In the data rows, the value 128 means zero.
Here are some points, each followed by its number:
[133 120 115  72 134  92  79 150 145 136 136 132 151 122 139 127  84 166 210  80 135 125 118 127  78 124 186  74 156 133 172 150 144 126  74  98 118 121  46 127 123 134 134 134 147 186 106 202 150 117 138  96 162  94 120  60 180 197 122  90 162 117  50 108] 0
[128  98 129 133 121 168  87 152 136 120 165 148  92  90 139 158 109  94 101 107 131 131 139 139 105 153 187  95  88 125 156 125 113  99 141 151 167 136 124 147 131 175 168 145 142 133 154 126 137 131 130 109 135 142 128 119 150 158 152 110 130 137  77 143] 1
[103 108 125 123  83 162 142  78 167 114 133 205 124  59  80 192 234  30  75 209 129 105 155 125 178 138  84 191   0 104  54 106 110 160 173  95 118 100 173 162 151 157  88 146  71 113 134  29 109 112 198 165 216  90 123 203 140  58  83 210 146 177 150 180] 2
[116 148 125 131 130 143 181  93 117 123  81 119 173 142 121 131 109 135 162 140 125  95 129 132 147 138 123 151 120 157 125 130 113 152 124 108 130 145 161 141 146 126 161  66 162 101 133 142 102 107  97 144 122 118 134 117  68 139 127 108 100 105 149 110] 3
[111 141 189 162 138  88 115 186  90 109  89 108 105 183 156 133 154 138  98 112 102 166 148 112 166 125 103  96 146 117 112 137 127 125 170 171 143 150 163 120 119 122 122 149 118 127 159  98 143 153 125 117 138 168 143 121 116  65 153 169 111 117 121 142] 4
[133 137 126 154 138 104 140  98 114 134  90 117 150 159 101 112 123 147 125 136 107 114 122 118 123 116 120 142 153 138 115 138 148 120 134 152 121 152 130 123 131  96 138 114 120 113 113 140 121 127 126 128 111 147 127 145 101 119 161 109 114 130 158  96] 5
[128 132 128 101 145 118 110 126 148 166  81  70 125 179 150  95 110 153 185 172  84 113 144 124 103 145 162 122 154 108  91 150 178 139 101 107  76  85  96 140 129 121 110 121 118 130 102 172 112  44 103  94  82 107 101 110 101 131 129  77  99  97 119  90] 6
[167  87 126  43 166 168 112 151 157 184 152 107   8 121 131 143 117  77 146 131 153 158  88 161 116 201 133 123 122 164 146 100 137 139 177  99 119 132 115 168  63 148 151 184 149  97 110 114 144  95 105  89 114 133 126 105 106 151  64 149 129 105  43 131] 7
[135 174 208  85 152  90  61 198  96 113 159 145 182 146 251 163  89 166  86  21  34 114 180 179  40 101 255   7 162 105 178 166  96  81 121 187 207 172  39 120 161 208 154 176 170 202 124 210 191 184 105  54  91 180 143  73 181 134 227  82 107  99  31 123] 8
[133 104 151 116  96 108 175 236  57  52 163 197 197 171 165 172 108 206 212  57 204 145 168  67 164  40  83  69 178 119 190 137  84 195  66 101 173 184 157  29 170 148 146  41 143 223 171 230 131 240 136 127 194 128 120  25 156 154  79 160 222 119 113 168] 9
[118 123 128 101 101 137  87  87 138 153 148 174 108 107 118 159 147  74 100 127 127 128 139 124 119 133 129 123  28 124 131 150 106 110 138 112 108 158  67 146 137 186 141 158  98 102 140 113 149 119 160 108 188 141 116 152 145  73 123 167 132 162  73 166] 10
[131 145  77  73 133 159 128  94 137 140 161 140 174  77 161 116  75 125 172 132 151  92 118 162 103 131 173 129 143 142 170 138  95 137  67  78 157 101  67 108 119 163 122 138 149 163  74 152 131 118 121 153  88  90 131  90 151 172 103  68 170 144 139 108] 11
[153 118 117 132 116 153  91 108 118 104 177 127  98  67 135 116 121  91  93 113 138 137 117 165 116 132 157 126 112 129 175 127  95 118 118 135 151 122 125 119 111 176 144 159 142 126 116 111 131 120 138 132 118 106 123 142 166 152 128 113 163 156 141 160] 12
[107 149 142 104 134 122 184 115 128 145  93 120 220 154 157 109  92 196 203 137  92  86 157 116 129 125 162 125 146 120 141 146 153 145  57  82 104  89  98 120 174 123 113  61 136 135 101 185 100  88 110 123  90  95 111  87  81 149 144  60 117 105 134  95] 13
[128 132 130 112 124 131 141  97 166 137 126 145 110 106 106 134 167  94 111 168 141 131 112 146 142 142 106 167  87 137 102 134 132 122 149 107 112 115 142 152 127 125 111 146 122 116 115  82 130 111 156 157 138 120 138 168 131 107 109 149 127 140 140 141] 14
[ 83 136 141 200 139  95 145 147 125  67 130 113 181 150 118 134 144 175  71 142  86 107 178 104 157  81 118 106 141  94  82 129 120 115 152 211 142 117 171 113 144  90 118 137  97 156 132 112  93 157 158 145 138 166 113 190 132 134 188 132 104 129 157 106] 15
[103 130 115 210 144 107 137 135 116  87 115 129 159 139 113 128 167 171  76 149  96 133 152  93 143  85 105 127 138  96  96 115 134 113 140 180 140 111 156 133 139  93 110 118  97 138 138 107 100 155 160 148 123 148 116 175 147 120 147 150 124 151 162 125] 16
[161 107  58  84 109 147  73  47 166 184 145 116 103  74  98 103 102  78 152 114 163 106  79 181  64 165 171 164 117 173 150 129 141 106 112  70 132 114  63 155  88 142 147 162 145 116  83 132 148  89 126 146 131  94 116 135 160 167 124  87 168 157 110  94] 17
[108 164 138  91 148 128 191 120 127 132 101 116 219 159 162 107  74 211 221 139  84  81 150 122 127 121 172 106 175 111 128 149 138 148  48  77 109  91  94 127 165 127 110  57 126 148  80 205 100  71 107 132  72  90 116  84  81 160 134  40 126  89 139  84] 18
New points follow, each followed by the numbers of its five nearest points above by angle, nearest first.
[153 128 108  86 160 153 121 109 165 157 117 128 126  89 131 109 125 102 105 105 143  97  86 175 117 141 169 162 172 175 127 142 112 128 137 129 155 110 141 133  91 123 123 149 175 142  88 120 143 128 118 152  74 131 143 159 112 158 123  78 110 120 158 100] 17 11 12 7 14
[125 112 118 122 117 119 130 112 159 148 124 131 129 132  96 130 126 137 154 113 140 110 119 130 128 145 140 134 119 147 122 119 143 140 138 127 122 128 124 136 123  95 127 110 127 134 130 138 130 118 126 134 144 134 113 140 122 149 121 120 121 120  94 103] 17 0 7 6 3
[103 120 113 142 183 123 108 148 128 103 117  63  41 129 158  86 194 123  56 195  86 203 124 114 146 109 115 129 166  66  53 133 159 124 144 165  80  38 166 143 100 137  90 220 122 113  84  76 100  52 182 111  47  90 170 159 131 160 119 157 125 143 214 147] 16 14 15 6 4
[196 121 115 128  74 102 114  85  97 179 148 164 189 110  93 111  73 103 133  94 167 151  87 143  98 100  79 133 127 169 186 119 114 108  71  69 148 209 106  62 106 115 143 125 107 107 160 168 129 213 111 149 168 134 106 128 159  42 126 125 198 169 177 165] 9 17 10 12 11
[147 179 125  78 205 163  98 136 185 177 126 134 104  67 157 104 149 112  65 125 118  77  53 203 118 135 221 201 205 183 137 171  98  91 181 151 210 102 160 151  93 116  98 179 194 165  54  84 133 131 115 174  17 153 144 195 108 177 177  53  55  87 197  41] 17 11 12 5 7
[156 111 148 125 118 158 129 117 113 152 127 134 119 118 129 133 122  82  83 117 136 150 118 123 108 145 117 137 114 155 161 127 112 114 137 129 145 166 136 128 134 157 151 138 134  97 156 129 154 151 102 130 139 146 148 124 108  44 139 153 126 129 129 158] 10 1 4 12 7
[157 137 140 147 107 152  88 100  90 156 153  89  57 123 143 125 115  52  74 160 118 190 121 144 116 166 102 136  86 110 141 127 143  81 130 124 135 131  95 141 107 184 154 208 100  39 141  91 156  95 120 120 119 110 147 119 137  52 127 169 160 153 167 185] 10 12 7 14 2
[122 151 172 130 148 111 107 179 104 126 122 122 144 140 179 147 121 141 108  80  79 126 147 134 106 127 185  88 151 113 144 143 104  95 123 161 151 136 100 108 146 163 129 142 148 151 141 159 156 149 111 110 105 157 137  97 147 112 180 116  93 113 101 135] 8 4 1 0 9
[113 111 136 126 108 130 122 158 131 101 133 136 110 121 130 165 162 115 102 148 111 134 156 129 151 133 124 132  96 101 105 115 110 136 152 157 126  96 149 135 125 126 115 146 113 135 127  90 103 117 146 110 144 119 127 133 138 116 114 157 104 132 118 152] 2 14 16 4 15
[126 141 111 106 165 149  99 146 145 121 145 106  95 107 151 111 137 125 125 143 118 131 108 161 119 131 164 129 197 126 116 146 132 122 113 139 141  92 124 132 109 130 114 163 155 161  84 122 129  87 125 134  41 108 136 141 142 197 128  85 123 122 146 109] 11 6 17 12 18
[151 118 127 123 118 152 150 123 122 181 126 121  50 129  96 128 103  88 126 179 158 178 114  97 150 169  61 133 116 141 115 106 161 137 161 106  96 161 158 154  93 127 156 118 128  67 145 104 125 111  96 112 119 122 123 124  88  95  86 151 120 155 113 160] 7 14 2 10 3
[174 122 114  49 150 127  68 126 165 194 155  99  85  99 129  76 130  94 136 102 161 177  67 187  88 169 146 127 167 159 158 131 158 104 127  84 123 124  60 135  72 134 107 208 148 147  89 152 168 133 120 126 106 109 128 128 162 133  95 138 142 133 101 109] 17 7 0 11 12
[141  97 110 176  27 103 108  44 126 160 159 214 158  57  24 179 135  41  81  91 190 110 119 129  89 150  90 137   0 162 163  96 120 123 148 138 131 214 102 128 131 139 156 133  68  90 190 108 136 231 168 134 255 180  95 172 189  13 161 209 176 201  66 162] 10 2 14 1 12
[118 107 157 187  97  74 134 173  94  91 140 148 166 157 121 146  69 159 137  82 105 134 177  71  91 109 126  46 132 120 171 110 124 119 112 153 154 188 120  97 148 126 156  93 107 131 175 171 125 203 106  93 184 179 103  86 121 128 164 129 158 124  69 164] 9 8 4 0 15
